(in the rows, 128 means zero)
name the system of each run
meti, trace 1 (10 x 22)
[[130  94 126 126 122 112 116 134 107 151 141 112 108 109 113 128  99 120
  149 122 108 105]
 [124 138 150 124 133 159 102 131 133 115 123 149 115 123 110 118 112 118
  105 142 116  93]
 [148 130 137 134 127 166 140 123 128  88 103 117 151 138 132 130 151 131
  130 108 121 130]
 [119 152 133 144 131 116 137 121 144 117 152 128 139 115 179 124 130 128
  140 131 126 149]
 [124 131 136 136 113  96 112 143  97 150 136 119 115 110 125 108 145 139
  139 103 152 132]
 [118 104 112 105 108 132 121 142 137 131 127 127 119 105 129 126  96 153
  140 140 123  92]
 [115 146 122 117 113 152 113 156 138 107 122 146 120 152 117 131 160 125
   94 140 127 112]
 [142 120  95 130 121 144 147 113 107  99 120 113 151 143 140 138 155 139
  150 151 123 152]
 [115 163 116 137 139 103 140 111 137 154 134 164 130 118 150 126 127 136
  121 151 154 156]
 [143 111 107 109 112  93 137 133 107 165 110 111 123 130  99 140 127 146
  118  90 148 137]]
gere, trace 2 (10 x 22)
[[116 184 107 114 149 117 124 135 129 159 139 143 127 169 123 129 145 105
   73 145 154 159]
 [150  63 116 123 119  96 146  91 109 134 101 111 126 144  69 147 120 139
  159 140 140 153]
 [103 142 125 117 188 131 133 117 174 170 155 156 133 146 140 140  84  98
   88 164 118 122]
 [166 107 162 126 133 125 128 123 103 130  83  95 121 170  48 129 137  93
  122  81 137 141]
 [127  89 145 148 173 136 153  89 170 122 165 128 143 117 167 159  73  98
  151 152  70 125]
 [143 184 198 149 162 137  89 139 102 147 125 117 114 136  96  83 136  76
   94  68 146 125]
 [152  53 156 144 113 126 155 111 147  99 119  96 131  76 146 144  80 140
  201  90  80 100]
 [ 98 206 173 145 147 152  80 174 147 126 184 145 113 113 187 103 140  90
   70  99 104  94]
 [163  85 150 144  61 145 110 140  71  64  91  75 119  93 101  95 159 162
  203  86 127 108]
 [ 78 180 109 144 133 158 133 152 180 112 177 183 140  71 252 121 122 154
  134 173 104  96]]
vul, trace 3 (10 x 22)
[[123 165 117 109 121 146 139 135 152  94 113  99 153 178 138 110 144 124
  135 155 158 160]
 [110  97 110 156 134  91 157 127 124 151 138 158 128 136 138 154 179 139
  149 138 138 155]
 [139 152  81 104 147 121 121 132  90 184 136 114 118 129 114 118  87 113
  118 141 132 127]
 [136 104 149 121  95 105 129 108 150 115  90 160  97 130  69 153 112 134
  114 130 135 127]
 [122 105 127 107 184 167 121 117 141 137 148 120 170 152 134 142 124 131
   75 125 115 114]
 [144 139 156 142 124 116 148 114 147  98 108  94 124 174 108 117 122  82
  170 139 136 171]
 [128  89 139 169 178 116 147 103 117 170 151 164 138  92 151 152 137 128
  137 108 105 125]
 [163 181 135 107 125 127 118 130 114 140 120  78 116 119 122 101  57  91
  128  93 124 127]
 [120  71 189 148  94 107 119 115 162  87 134 154 113  92 126 154 133 154
  126  98 108 109]
 [117 151 136 113 173 186  93 155 121 125 165  76 164 134 173  82 117 119
  116 120 116  92]]
molig, trace 4 (10 x 22)
[[138 131 147 146 114 132 128 155 133 108 138 117  99 148 124 152 139  73
  125 104  80 118]
 [142 110 149 153 139 150 101  85  85  97 158 119 144  97 138 118 126 134
  141 142 102 131]
 [130 184 162 135 135 139 123 126 143 123 102 142 140  94 147  81 115 145
  135 104 165 123]
 [129 112 124 116  87 107 145 164 156 119 122 109 126 112 155 156 141 153
  126  64 117 113]
 [101 129 119 114  99 123  86 154 122 104 192  97 112 136 155 122 126 122
  118 166 104 117]
 [114 126 127 149 112 150 106 139  89 111 110 155 125 121 108  88 186 156
  160 162 160 119]
 [132 162  62 115 128 155 173 136 140 138  95 161 151 107 176 143 130 161
  138 138 133 126]
 [131 172  97 115  78  70 138 129 128 128 141 129 104 152 130 167 147 117
   85 125 134 181]
 [111  66 102 101 127  89 102  96 101 154 158 116 139 132  91 128 118 174
  120 175 158 143]
 [101 140 114 103 166 150 130 156 161 174  87 160 119 170  85  98 110 114
  125 174 171 103]]
favi, trace 5 (10 x 22)
[[140 123 134 138  94 118 130 134 118 118 110 142 101 112 109 143 132 126
  136 112 115 121]
 [126 132 119 116 128 148 108 116 116 116 147 130 141 110 144 131 116 149
   99 139 114 116]
 [123 142 143 123 107 127 125 136 137 102 112 115 131 144 123 106 149 139
  137 126 159 141]
 [112 105 103 134 136 121 147 136 134 145 139 141 140 119 156 144 147 149
  137 132 125 125]
 [128 168 106 119 114 124 119 151 112 139 129 120 109 143 122 116 126 106
  121 139 133 132]
 [132 100 122 132 113 114 136 104 122 125 110 159 121 117 102 147 135 150
  130 143 131 133]
 [123 151 112  99 153 148 122 128 139 139 135 122 149 142 136 122 109 130
   92 140 136 122]
 [131 108 140 130 110 103 144 128 143 114 107 115 122 162  98 140 148 118
  144 124 143 152]
 [117 111 115 135 174 132 131 112 127 159 159 139 138 125 143 139 112 120
  121 153 110 123]
 [147 156 150 128 129 131 124 130 122 129  96 113 113 150  90 105 115  94
  137 114 142 137]]
gere, trace 6 (10 x 22)
[[142  98 130 136 151 149 135 143 106 150 102 112 128 127 105 111 128 118
  170 108 126 101]
 [139 163 126 142 129 138 151 132 151 121 125 147 113 115 161 152 103  92
  130 122  86 121]
 [150 136 161 145 118 125  96 105  81 110 138 121 129 107 116 122 149 135
   98  90 125 139]
 [117 111 144 112 120 124 121 120 159 111 142 104 142  95 156 103  81 158
  159 139 134 111]
 [100 146 145 133 124 135 118 187 150 137 125 145 118 139 140 115 177 128
  112  97 144 100]
 [146 105  80 127  91 146 135 146  86  99 127  93 126 127 140 140 145 132
  172 138  96 122]
 [110 187 125 149 121 133 119 109 132 111 138 187 118 106 156 114 135 134
  121 182 139 143]
 [149 121 101 106 118 121 133 117  87 149  89 121 155 109 106 118 141 190
  120  91 176 138]
 [100 125  95  91  97  86 152 142 198 128 149 125 125 145 162 162  98 141
  117 157 129 142]
 [105 104 122 125 138 125  91 146  87 146 144 136 115 182  71 128 199 123
   87 150 150 132]]
meti, trace 7 (10 x 22)
[[126 100 183 145 151 143 135 107 172  79 133 113 153 160 132 134 141 109
  131 127 117 139]
 [127 142 150 165 178 140 136 137 119 146 148 107 146 131 166  98 142  95
  165 111 125 135]
 [146 148 149 162 109 108 134 132 111 136 116 133  94  81 135 112 103 106
  179 100 114 119]
 [130 128 149 127 112 136  93 135 115 123 146 138 117  70 143 131 112 152
   94  86 101  87]
 [123 138 153 101  85 153  90 146 138  66 127  91 134 128 129  95 128 152
  124 127 140 108]
 [ 94 106 128 144 116 153 133 156 149  90 133 149 143 129 167 118 192 161
  158 150 137 111]
 [125 186  66 132 110 138 140 169  93 139 129 125 127 126 172 111 166 132
  154 140 140 137]
 [133 138  82 128  64  84 137 112 101 127 121 167 100  91 125 154 136 166
  138 152 138 153]
 [113 127  81  74 123 113 105 126 118 164 140 140 145 125 116 141 125 187
   54 136 162 125]
 [117  98 100  76  98 113 141 137 170 113  95 106 130 199  76 138 125 139
  123 170 165 143]]
vul, trace 8 (10 x 22)
[[108 139 110 116 136 119 127 142 148 142 154 130 121 145 145 138 118 115
  113 152 121 128]
 [136 115 133 136 123 124 117 127  95 130 114 122 117 146  85 120 152 119
  136 130 139 135]
 [128 116 110 124 149 143 146 105 143 135 121 151 139 115 135 142 100 137
  133 155 119 120]
 [142 163 143 129 135 122 128 129 129 133 114 125 124 148 115 130 136 104
   96  97 138 148]
 [134  75 125 123 123 108 136 102 127 121 143 105 142 123 127 149 117 146
  140 128 117 138]
 [110 152 158 133 159 132 111 136 149 148 142 136 118 134 130 101 106  98
  119 137 132 115]
 [152  96 138 136 121 141 144 132 113 115  94 108 132 125 110 133 142 130
  160  89 120 118]
 [122 150 126 137 138 138 132 119 145 117 159 143 128 109 175 144  99 111
  120 145  89 123]
 [142 151 160 141 111 118 103 125  90 119 121 106 127 121 112  98 152 132
  127  89 152 146]
 [111  96 114 115 118 124 139 128 161 124 137 130 141  91 165 131  95 169
  155 141 124 105]]
buv, trace 9 (10 x 22)
[[120 105 128 128 123  74 121 120 112 150 161  98 125 136 123 127 137 133
  134 125 150 160]
 [110 107 134 119 142 123 110 143 131 160 128 130 106 128  98 101  97 116
  147 153 140  97]
 [140 125 132 132 143 166 141 145 139 126  94 149 118 142 106 145 130  99
  119 113 102  97]
 [155 141 123 138 138 150 142 101 114  98 140 111 151 132 156 151 127 109
  119 122  91 152]
 [133 150 163 147 131  99 118  88 114 124 142 122 139 106 137 102 124 139
  134 120 157 165]
 [118 105 139 115 130 101 127 145 143 166 120 118 127 101 126 111 103 158
  141  92 156 105]
 [110 118 136 114 111 132 119 181 163 121 139 114 102 147 130 140 123 102
  121 116 101  92]
 [134 111 134 152 124 172 108 132  92  83 140 128 126 135 125 129 171 114
  135 147  93 116]
 [136 172 117 145 138 161 139 100 114 107 111 150 154  96 163 100 128 148
  153 153 140 139]
 [130 163 114 123  99  85 151 128 143 146 111 147 129 100 152 140 138 165
  113  83 161 153]]
favi, trace 10 (10 x 22)
[[105  97  90 115 124 107 126 127 129 157 147 167 113 124 121 161 127 146
  104 166 124 119]
 [131 150 103  94 131 153 112 137 116 130 104 117 127 175  81 111 120 116
  107 164 151 131]
 [130  93 123 135 144 124 171  92 162 118  98 160 143 155 107 168 140 129
  132 152 132 154]
 [138 155 118 118 187 127 132 112 122 171 151 107 149 162 131 135 106  90
   88 127 127 155]
 [146  96 169 137 126  80 142  96 141 136 105 112 107 142  76 130  92  99
  162 118 138 154]
 [117  92 162 128 198 151 115 114 152 165 155 139 139 113 127 134  81 113
   99 117  98  85]
 [159 129 177 133 126 159 118 145 126  87 102  65 123 158  98 101 117  76
  157  86 111 118]
 [131  88 177 188 154 139 140  92 137  99 158 152 140  78 177 151 136 123
  156 114  73 122]
 [148 203 157 140 138 148  92 149  81 134 143  83 134  90 163  66 118 111
  129  66 136 119]
 [129  93 158 151  52  90 139 139 152  91 111 138 105  53 155 134 126 178
  185  80 122 107]]
buv, trace 11 (10 x 22)
[[118 132 113  98  96 111 152 146 185 117 108 130 125 146 133 152 116 138
  115 125 133 129]
 [111  98 116 129 132 120 110 139 108 132 166 118 129 164 119 148 175 120
  101 144 119 140]
 [132 135 111 129 139 152 126 114 106 123 113 125 129 142 105  95 116 120
  168 186 145 131]
 [135 146 121 144 154 126 166 110 146 158  89 189 127 118 123 153 127 123
  116 117 134 135]
 [157 140  98  97 123 105 135 118 111 145 140  77 140 142 129 154  99 119
   96  92 115 155]
 [112  94 181 132 125  90 101  97 148 114 156 120 110 141  91 121 103 113
  128 159 135 144]
 [125  99 148 131 193 169 122 145 121 168 110 125 147 135 104  99 130 123
  135 104 140  87]
 [153 153 132 145 122 146 172 144 160 102 101 113 118 139 153 144 106  75
  171 108  86 130]
 [141 139 156 172 138 110 109  93  80 124 178 140 128  86 158 147 153 121
  100  96  95 151]
 [140 146 148 103 103 124  94 114 113 114 123  81 140  84 128  69  71 168
  151 112 165 117]]
molig, trace 12 (10 x 22)
[[141 133 141 149 138 142 134 103 123  99 142 110 146 114 160 122 115 120
  154 133 107 142]
 [128 158 159 147 128 108 118 127 124 137 133 135 125  96 146 107 134 134
  126  90 145 135]
 [129 112 123 107  93 118 121 150 132 124 129 101 125  97 139 127 105 157
  136  96 123 102]
 [ 96 132 137 119 101 138  98 160 149 100 154 136 109 135 139 123 140 129
  112 154 118 102]
 [128 123 103 137 117 164 123 144  90 100 120 124 145 138 133 116 186 148
  146 145 133 124]
 [123 173  89 138 121 126 158 118 135 125 120 155 139 112 174 128 131 142
  152 162 139 154]
 [131 153 100 118 101  77 131 130 106 162 132 141 118 121 124 150 154 148
   91 101 153 160]
 [115  91  92  79 103  97 116 120 134 144 137 111 122 136  99 135  83 159
  121 171 145 124]
 [ 93 112 129 116 155 145 118 153 151 149 114 165 118 180  82 127 156 113
  101 172 150 109]
 [159 104  82 133 164 172 174 116 105 132  89 118 152 172 107 155 145 103
  155 145 108 141]]

runs to name
trace 13 (2 x 22)
[[131 147  88 127  76 105 135 126 121 124 137 168  95  84 150 167 107 140
  119 142  93 122]
 [128 142 117  94 105 124  82 115  90 122 142 123 139 128 102 126 147 171
   56 127 152 138]]
 : meti
trace 14 (2 x 22)
[[104 133 142 101 130 127 110 166 157 132 122 121 126 185  99 124 162 120
   79 120 156 123]
 [126  65  97 128 137 145 148 125 123 112 125 109 141 170 111 147 149 121
  167 175 111 132]]
 : vul
trace 15 (2 x 22)
[[119 132 146 120 100 107 104 133 141 119 152 128  99 117 125 129  99 116
  118 136 111 114]
 [119 102 142 124 128 157  97 136 110 110 128 128 136 128 108 113 155 149
  115 127 130 102]]
 : molig
trace 16 (2 x 22)
[[118 130 134 121 125 165 106 169 131 120 136 118 118 116 143 110 118 123
  131 122 105  75]
 [136 148 137 147  97 163 130 148 124  74 105 138 120 125 143 121 165 125
  149 122 114 118]]
 : gere
trace 17 (2 x 22)
[[123 132 153 151 125 128 123 113 140 104 140 140 104 139 120 128 115  88
  147 170 103 135]
 [145 127 146 148 172 153 120 104  91 147 115 143 149 109 115 113 142 136
  118 102 138 124]]
 : favi
trace 18 (2 x 22)
[[135 101  94 132 166 129 143 120  90 167 138  99 155 116 145 113 121 142
  170 131 133 133]
 [121 176 130 128 105  92 137 146 160 149 112 157  86 124 122 130  99  98
  123 128 133 132]]
 : gere
trace 19 (2 x 22)
[[136 177 123 147 125 108 128 135  92 146 137 120 128 103 159 106 150 131
  137  93 147 152]
 [122 124 113 117  80  86 129 136 133 144 125 139 102  81 136 130 102 164
  142 118 138 117]]
 : favi
trace 20 (2 x 22)
[[120 118 135 120 164 139 102 150 110 168 146 129 129 133 114 127 138 119
   79  96 121  99]
 [146 114 137 118  97 139 137 130 144  83 106  92 113 145 107 129  93 101
  168 138 103 122]]
 : gere
trace 21 (2 x 22)
[[120 135 111  96 134 100 125 123 151 156 156  94 125 135 135 121  57 116
  132 155 130 133]
 [113  98 170 140 137 119 119 143 147 139 107 166 101 152  71 136 160 112
  108 116 139 110]]
 : gere
trace 22 (2 x 22)
[[125 139 112 139 116 100 126 112 103 138 155 126 127  95 159 118 125 147
  152 144 136 149]
 [115 146 128 113 113 110 111 151 128 158 118 142 111 106 116 103 116 148
  118 115 160 109]]
 : vul
trace 23 (2 x 22)
[[121 156 147 136 141 142 141 140 165 119 118 145 130 133 149 129 130 114
  118 120 126 124]
 [147 113 120 134 121 116 130 129  92 134 136 100 132 127 127 142 150 128
  128  94 119 143]]
 : favi
trace 24 (2 x 22)
[[123 139 134 113 111 133  98 156 106 112 132  87 128 165 107  96 161 126
  123 126 154 133]
 [108  90 109 145 132 136 155 129 146 125 120 151 133 114 150 130 137 149
  185 166 126 115]]
 : molig
trace 25 (2 x 22)
[[130 127 149 112 122 162  99 152 126 108 112 116 125 150  94 111 141 122
  104 114 132 100]
 [127  98 124 141 133 158 155 119 150  90 119 132 149 135 153 144 142 131
  162 150 106 125]]
 : buv
trace 26 (2 x 22)
[[144 193 120 107 121 139 120 123 126 126 111 124 133 120 131 113  98 126
   99 119 143 137]
 [119  86 148 124  97  94 137 122 159 108 122 131 126 130 117 151 145 156
  125 109 140 138]]
 : molig
trace 27 (2 x 22)
[[129 153 187 130 141 113 120  81 170  99 143 121 137 141 126 121  93 107
  100 134 136 161]
 [122  72 173 139 174 121 122 131 129 157 134  99 151 130 116 108 138 134
  141  78 145 113]]
 : gere
